In the data rows, 128 means zero.
Each row of this table is followed by its label. One hidden rule gives the labels. It looks at one to three of the table's principal directions, none of them among the few with the most spread.
[146 148 128 165 125  82 147 154 152 142 122 162  95 131 137 162 128 141
 108 106 142 122 133 115 139 113 162 148 117 140 112 105 100 124 127 131
 138 125] TX
[162 139  89 156 109 118 161 177 154 155 149 144 109 127 121 156 147 103
 130 124 104 134 120  88 160 142 138 105 143 171 112 127  98 128 116 143
 121 103] YZ
[160 128 128 117 133 133 123 114  94 133  91 121 153 106 130 104 117  89
 125 113  82 180 141 113 136 123 123 130 128 101 111 121 108 159 124 142
 107 149] YZ
[113 133 126  99 136 164 106 132 129 126 184 104 146 143 135 142 111  88
 169 133 143 143 133 115 119 129  96 130 163 156 131 110 140 145 107  89
 104 160] YZ
[138 123 112 141 101 116 132 139 128 117 102 139 128 126 110 123 148 139
 114 132 109 119 127 129 140 123 145 123 108 137 134 144 144 113 149 154
 145  99] Ch
[119 132 126 125 133 127 122 126 129 119 121 130 130 131 123 139 109 122
 134 130 135 125 141 128 114 123 125 133 137 127 140 123 142 134 120 128
 116 136] TX
[121 115 118 128 129  80 132 148 121 108 130 139 118 115 148 146 120 141
 131 133 147 118 139 145 134  99 148 156 114 124 143 101 142 132 143 112
 124 138] Ch
[124 166 131 146  88  84 122 101 144 180 126 134 110 146  68 166 155 151
 108 115 109 120  92 134 175 161 179  89 108 162 101 108 151 116 131 143
 162 117] KQ
[131 159  95 141 114  82 141 193 149 149 167 149 117 145 110 204 109  86
 143 135 147 105 138 100 153 140 155 105 162 198 129  72 142 122 108 127
 122 136] YZ
[109  83 137 102 112 111 119  87  74 113 142 110 140  75 160  94 151 140
 127 157 132 123  80 153 126 129 116 120  75  82 132 125 132 174 153 124
 105 139] YZ
[118 137 124 118 118 153 112 108 142 146 131 106 144 148  74 130 145 133
 131 126 107 128 118 144 140 149 133 106 125 146 133 145 157 108 139 129
 161 119] KQ
[120 106 101 117 109 139 108 163 152 130 168 114 163 135 106 153 149 119
 143 133 123 101 120 157 126 113 134 125 109 171 151 115 155  97 179 107
 195 126] KQ
[146 122 146 116 152 164 114 120 119 121 101 122 160 128 138 100 114 103
 128 111 113 156 152 126 103 110 106 146 134 105 120 136 106 126 133 126
 140 148] HN
[114 126 151 109 138 144  98  93 100 111 128 106 141 128 130 128 111 135
 140 127 139 149 135 154 114 118 119 145 132 114 129 125 156 140 129 111
 116 156] Ch
[123 126 143 101 123 126  88 107 114 150 100 114 169 117 100 109 138 113
 111 120 106 124 101 148 124 133 143 127  88 106 125 102 143 133 172 133
 176 157] OG
[124 154 146 130 133 135 114 110 135 130  89 141 133 152  97 126 103 122
 112 113 126 123 152 118 112 135 128 121 139 125 137 128 136 124 109 153
 135 129] OG
[161 151 131 184 138  55 175 140 157 139  68 186  70 135 120 139 129 170
  78  88 124 130 158 109 156 108 176 156 105 111 119 129  78 121 115 158
 138  99] KQ
[161 109 114 162 120 110 160 163 148 118 115 166 100 110 165 129 154 141
 115 120 132 120 122 101 125  97 126 152 106 130 115 148  82 132 138 142
 128 102] KQ
[145 113 132 133 113 122 112 120 119 110  78 148 144 109 137 108 131 122
 108 113 108 132 133 121 105  94 127 151  90 105 131 131 118 144 154 151
 141 129] TX
[135 125 117 142 120 102 119 172 146 106 112 158 130 129 128 156 124 119
 121 120 148 106 144 121 108  87 143 165 105 147 144 110 134 122 157 131
 154 133] KQ
[126 108 148 130 120  82 129 102 106 123 118 146 113  98 167 110 136 154
 108 121 137 125 110 137 130 107 138 147  83  90 121 107 104 160 139 125
 120 137] YZ
[132 145 163 125 128 116 114  95 118 149 107 136 125 137 121 114 131 137
 107 106 124 135 118 125 140 137 137 123 116 115 107 112 115 135 121 135
 143 141] OG
[129 101 125 144 101  16 168 102  81 140 152 135 118  67 157 134 155 154
 104 139 121 142 102 175 177 121 190 114  48  87 103  83  98 148 159 115
 130 127] TX
[118  99 162  99 130 134 108  31  73 124  84 105 153  89 128  72 140 150
 115 130 101 159 101 163 117 128 113 123  79  53 117 153 131 168 143 137
 117 146] TX
[149 184 116 133 148 169 133 192 152 128 149 135 126 187 109 171  85  60
 164 121 142 151 186  67 133 142 108 120 230 205 117 120 134 103  65 125
  96 137] HN
[111 130 120 128 119  96 124 147 138 132 172 129 131 134 126 157 122 122
 132 127 146 110 133 143 137 122 151 129 115 149 142  85 134 122 140 103
 149 137] HN
[124 118 105 125 148 162 140 172 174 129 130 131 147 139 125 120 130 108
 137 138 133  95 135 117  96 125 109 132 141 136 147 149 117  94 144 125
 159 116] OG
[101 107 128 137 102 107 142  91 130 138 130 111 124 109 112 107 176 192
 107 151 118 101  83 184 143 148 162 105  72  99 126 157 146  94 174 130
 171  90] Ch
[122 100 129  98 120 134 105 117  98 122 121 104 171 108 129 108 138 123
 134 143 110 126 113 165 124 123 126 119 107 114 132 121 156 118 169 124
 158 141] TX
[112 109 117 144  78  85 123  81 154 173  80 140 103 107  51 117 209 210
  70 128  93  66  35 157 160 159 171  95  27 111 145 161 152 134 189 181
 199  79] TX
[144 133 126 132 135 141 129 168 157 137 170 133 117 145 156 133 139 116
 141 108 138 135 130 103 140 112 120 155 142 156 114 113  95 123 126  94
 138 135] YZ
[136 110 120 105 120 149 119 114  92 119 129  98 173 104 138 110 133  95
 151 144  97 167 127 144 125 122 118 119 126 116 109 135 140 128 148 117
 121 144] Ch
[136 100 163  95 147 159  87  89  78 109 101 113 166 102 149  84 115 111
 121 115 119 154 128 139  98 106  95 151 101  80 134 124 116 172 144 129
 126 168] OG
[102 102 113  98 131 146 120 137 130 127 204 100 135 128 140 135 136 126
 162 147 146 111 109 143 137 135 102 118 139 151 152 116 143 139 128  87
 123 137] YZ
[180 138 107 157 163 151 175 199 162 114  96 162 113 143 160 104 110  94
 123 104 112 152 190  67 121 106 109 159 173 129 124 153  59 109  98 143
 111 103] HN
[ 94  77  85 126  98  62 169 137 122 130 183 122 118  78 139 128 173 160
 126 177 136  79  76 167 157 143 156  96  63 112 155 120 132 135 168 117
 134  95] OG
[117 158 123 149 116  72 158 154 136 134 168 154  91 147 142 173 109 125
 134 137 165 111 143 108 154 141 153 108 159 166 118  88 127 120  85 120
  97 121] HN
[148 126 127 139 130  80 149 120 100 135 136 142 106 101 153 148 115 121
 125 117 127 157 132 118 152 119 138 130 121 118 113  98  96 176 103 126
  85 144] TX
[ 89 103 114 131 109  41 151  98 120 139 102 142 110  94 100 123 146 185
  88 155 130  64  91 173 146 150 174  96  58  84 167 116 151 136 158 158
 149 100] OG
[158 145 151 164 136 111 152 136 154 141  67 168  88 141 147  98 149 171
  85  99 124 119 126 105 138 122 146 150 119 108  97 151  84 100 128 156
 153  99] HN
[119 136 121 119 140 149 121 149 131 112 139 123 122 148 112 134 112 118
 139 133 144 122 147 115 127 135 113 134 156 147 156 132 148 132 110 128
 110 128] YZ
[128 162 133 140 117 129 123 120 148 134 137 139 126 159 100 165 115 108
 139 114 135 143 150 109 127 125 132 121 148 167 112 123 135 120 102 123
 126 134] Ch
[102 126 104 139 108 107 154 135 156 146 162 120 117 132  99 146 163 158
 129 155 134  92  98 154 150 156 156  95 111 147 131 142 148  89 148 122
 158  93] TX
[119 130 129 129 123  65 125 130 125 137 134 151 112 124 119 162 120 135
 117 119 148 107 124 132 146 118 152 132 105 138 141  81 133 153 127 125
 133 144] YZ
[ 97 132 128 134 113  98 142 106 130 141 145 124 104 124 109 141 146 163
 121 153 148  98  93 148 143 160 150  99 111 126 129 132 151 122 128 132
 124 111] HN
[104 179 119 163 110  51 145 155 167 153 148 166  80 164  83 199 109 143
 107 123 167  78 139 115 157 152 184 106 134 177 146  78 145 115  99 140
 135 113] OG
[158 139 143 140 129  92 130 112  91 137 113 137 128 111 135 146 107 111
 115 104 113 171 146 128 145 117 148 129 121 118 105  94 103 159 113 136
 111 153] TX
[140 140 132 138 115 103 128 128 110 126 124 141 107 122 142 136 123 125
 122 121 130 141 127 106 145 126 136 133 129 132 118 110 122 157 109 138
  94 132] KQ
[159 120 169 122 152 156 112  95  94 129 108 120 129 111 167  82 127 129
 112  95 113 176 125 121 123 115 107 160 117  81 103 131  78 166 123 124
 113 154] YZ
[150 169 149 115 147 162 113 137 118 141 133 126 147 166 112 147  96  67
 149 111 130 166 162  90 133 139 106 113 192 171  97 110 123 126  81 126
 112 160] OG
[135 134 115 128 127 142 124 144 118 114 145 111 127 129 145 135 113 118
 148 129 119 157 146 128 136 122 128 142 158 138 127 124 141 128 119 112
  99 133] Ch
[131 100 130 142 121 106 154 103 113 128 117 136  98  93 149  99 156 173
 102 136 124 116  94 136 139 137 130 121  88  87 131 152 101 154 133 149
 113 100] YZ
[120 137 124 119 130 111 110 160 136 127 179 129 135 146 129 159 105 100
 140 113 149 124 152 125 136 113 137 144 133 161 148  70 127 137 126  95
 139 154] YZ
[181 147 145 156 137 127 141 132 122 138 123 158  90 132 164 136 114 114
 120  83 120 177 148  72 146 111 112 147 155 139  94 119  62 173  75 136
  83 137] TX
[132 135 130 144 124  45 148 133 107 126 160 156 103 114 149 179 103 116
 128 119 159 142 149 123 152 107 156 137 115 139 121  67 106 167 102 110
  94 152] TX
[119 144 116 123 133 148 114 148 131 107 162 111 129 151 125 168  98 113
 164 132 145 145 161 132 124 117 122 143 176 167 139 119 166 119 109 100
 104 143] Ch
[111  80 138  92 131 151 106  87  84  99 102  99 167  89 141  80 144 140
 133 156 120 129 103 169 100 116 104 134  90  76 138 157 155 139 170 127
 132 140] TX
[122 106 114 122 137 142 139 125 137 130 111 114 155 117 111 110 138 136
 125 142 108 115 127 160 114 133 130 115 113 106 140 155 133  97 159 134
 165 113] HN
[135 165 109 135 136 148 130 187 166 126 155 143 121 167 126 162  98  76
 153 120 146 129 166  74 121 126 115 138 187 183 132 109 123 119  90 116
 105 135] YZ
[170 138  81 190  81  37 192 188 162 163 110 185  80 109 115 145 176 138
  79 118  94 104 107  87 190 138 194 106  79 148 114 115  75 122 142 176
 150  66] YZ
[120 127 102 129 133 146 151 164 155 136 146 119 142 141 114 138 133 118
 143 153 127 102 131 135 125 149 127  98 155 152 133 145 139  78 134 128
 152 105] HN
[107 112 141  94 132 183  93  72 118 151 121  81 163 127  85 104 145 148
 131 137 100 121  89 172 119 162 109  94 121 111 137 157 166 121 151 133
 163 134] HN
[139 137 144 131 135 100 143 112 105 128 122 143 126 120 156 118 107 108
 123 118 128 155 150 112 134 122 131 126 133 107 106 104  94 148  99 126
  97 142] OG
[131 163 138 160 124  66 143 149 147 128 149 170  92 150 143 167  99 123
 114  99 162 127 167 103 141 108 161 150 130 149 125  73  97 136  96 114
 116 135] HN
[105 100 107 142  96  70 138 122 148 144 132 137 107  97 110 134 182 185
 100 141 128  77  68 163 146 129 169 126  46 112 146 129 138 129 186 133
 172 100] TX
[151 129 148 116 143 200 106 129 121 121 123 113 140 140 153  89 128 113
 136 113 116 155 133 104 113 126  87 143 160 126 113 152 110 129 117 126
 121 136] YZ
[ 95 168 140  87 145 218  65 103 133 122 135  94 144 185  58 163  87  92
 174 136 152 132 139 104  97 159  73 113 208 183 153 149 211 146  77 128
  90 164] TX
Which label does each new row get?
[131 140 110 136 122 134 125 156 145 123 102 142 120 138 109 133 123 118
 122 130 124 109 133 101 122 133 128 130 140 143 147 136 143 127 124 155
 122 114]: YZ
[106 167 131  91 148 195  81 116 122 125 156  90 142 172  75 171  83  82
 180 133 146 155 149 108 118 153  88 120 210 181 143 128 195 151  75 110
  78 171]: KQ
[103 102 105 114 114 156 120 127 139 111 114 114 136 120 104 103 157 150
 129 159 122  91  97 140 113 139 114 121 106 120 162 173 168 119 160 145
 140  99]: TX
[136 119 154 109 132 146  97  88 109 142  76 118 157 113 115  78 141 131
 100 112  94 136 105 139 118 132 126 132  90  81 123 133 121 142 159 148
 160 142]: OG
[110 150 122 129 111  74 123 142 137 147 152 143 104 144 108 174 122 134
 127 128 150  99 116 123 160 141 157 115 132 166 136  79 154 136 116 123
 128 136]: YZ
[153 147 172 116 155 164  94  94 112 131  81 139 145 141 131 101  93  94
 114  84 115 166 156  94 100 114  96 148 142 104 115 119  93 165  98 143
 117 166]: OG
[133 126 153 133 128 157 127 104 123 133 141 121 103 127 156  98 152 158
 122 122 133 137  99 119 134 140 110 132 127 114 107 153 104 140 117 125
 113 118]: TX
[115 133 107 105 136 219  99 147 168 132 109  93 164 162  75 111 136 119
 146 140 102 107 124 132 101 152 102 117 165 150 154 178 180  78 151 138
 170 112]: TX
[118 144 141 125 125 162 117 124 133 120 145 123 125 154 138 129 114 125
 144 133 144 126 137 115 115 138 107 119 168 149 123 136 142 115 100 123
 110 125]: TX
[123 130 132  94 162 206  94 138 148 134 144  95 163 162  98 126 117 105
 156 120 127 133 140 134 108 133  90 135 169 153 144 143 149 108 130 105
 158 151]: HN
[146 124 147 120 130  97 116 110  85 140 111 121 152 108 129 127 121 120
 113 113 108 154 131 156 147 121 152 126 104 108 111  91 120 138 147 129
 149 155]: HN
[115 124 107 150 123  45 145 152 122 104 163 152 109 115 123 219  96 127
 139 135 176 118 160 152 130  90 162 146 111 159 153  80 147 149 125 108
 111 147]: Ch
[137 105 139 126 131 125 134 111 104 128 114 127 122 105 144  98 146 151
 111 129 120 128 107 137 135 132 122 126 103  97 126 142 109 144 138 142
 128 120]: YZ
[104 113 144 123 128 150 132  83 115 122 177 104  96 122 149 123 148 175
 146 145 154 133  94 145 136 144 103 121 132 123 121 160 136 147 107 104
  89 121]: Ch
[149 122 124 148 120 108 143 154 157 146 140 146 115 121 156 117 159 137
 111 106 119 125 112 116 142 110 146 150  96 125 108 116  79 120 153 114
 161 118]: YZ
[148 140 112 136 176 172 148 196 171 119 105 148 127 161 132 131  90  98
 135 120 138 110 182  90  96 123  97 140 196 147 152 146 106  96  99 143
 130 118]: OG
[110 133 116 113 129 150 101 127 128 116 168  97 143 146 100 166 107 120
 159 129 133 143 150 154 128 123 126 134 152 161 153 117 175 127 126  98
 126 147]: Ch
[118 130 122 138 105  40 138 146 123 139 189 148 108 111 148 168 132 119
 124 125 158 119 116 128 161 115 170 136  86 143 125  53 108 159 134  96
 123 147]: YZ
[117 159 133 126 148 195 113 138 145 110 116 123 124 169 109 133  88 111
 143 135 147 118 159  97  91 149  91 121 199 150 151 158 156 117  81 148
  94 123]: YZ
[122 117 125 133 103  91 125 107 113 112  85 140 126 109 125 112 137 151
 108 133 113 121 123 142 129 114 151 135  88 101 137 130 148 133 151 149
 130 115]: Ch
[118 158 127 125 134 199 101 132 162 132 101 118 117 171  74 131 127 135
 133 129 129 108 121 102 110 159 102 121 174 159 146 176 172 113 108 157
 126 113]: TX
[156 108 147 131 140  95 159 121  81 118 121 139 122  95 184  92 134 128
 115 125 125 163 136 127 149 114 130 137 109  86  97 120  74 145 122 125
 105 132]: HN
[ 91 126 102 141 124  96 148 141 157 127 119 138 102 134  91 145 126 173
 110 154 146  59 121 150 127 154 154 105 119 127 180 138 165 107 134 154
 141  89]: OG
[112 113 141 113 113 127 111 109 118 135 124 116 128 118 129  93 163 161
 112 138 125 104  82 147 139 143 135 124  93 107 130 133 143 126 159 131
 152 120]: YZ
[113 120 152 115 143 150 105 103 132 126 101 125 130 134 115 113 134 156
 118 127 143 104 111 143 104 128 112 138 116 111 139 149 144 126 141 136
 151 134]: YZ
[152 104 167  86 148 217  92  92  99 134  96 100 181 123 140  44 152 103
 125 116  93 157 106 119 105 133  70 125 123  92 103 165  99 134 146 136
 156 147]: OG
[100 106 111 116 126 116 144 135 134 133 175 118 113 123 140 129 140 151
 140 155 145  90 102 142 143 149 121 103 131 135 150 124 139 128 124 114
 121 112]: OG
[117  83 147 102 126 173 105  84  99 107 107 102 162  98 147  72 156 147
 128 147 118 125  94 161  93 119  96 131  90  82 127 172 138 129 170 130
 146 128]: TX
[129 129  93 137 124 126 135 162 149 115 134 131 135 138 102 164 117 112
 144 133 124 125 157 130 124 113 135 132 140 160 151 131 151 112 134 127
 135 119]: Ch
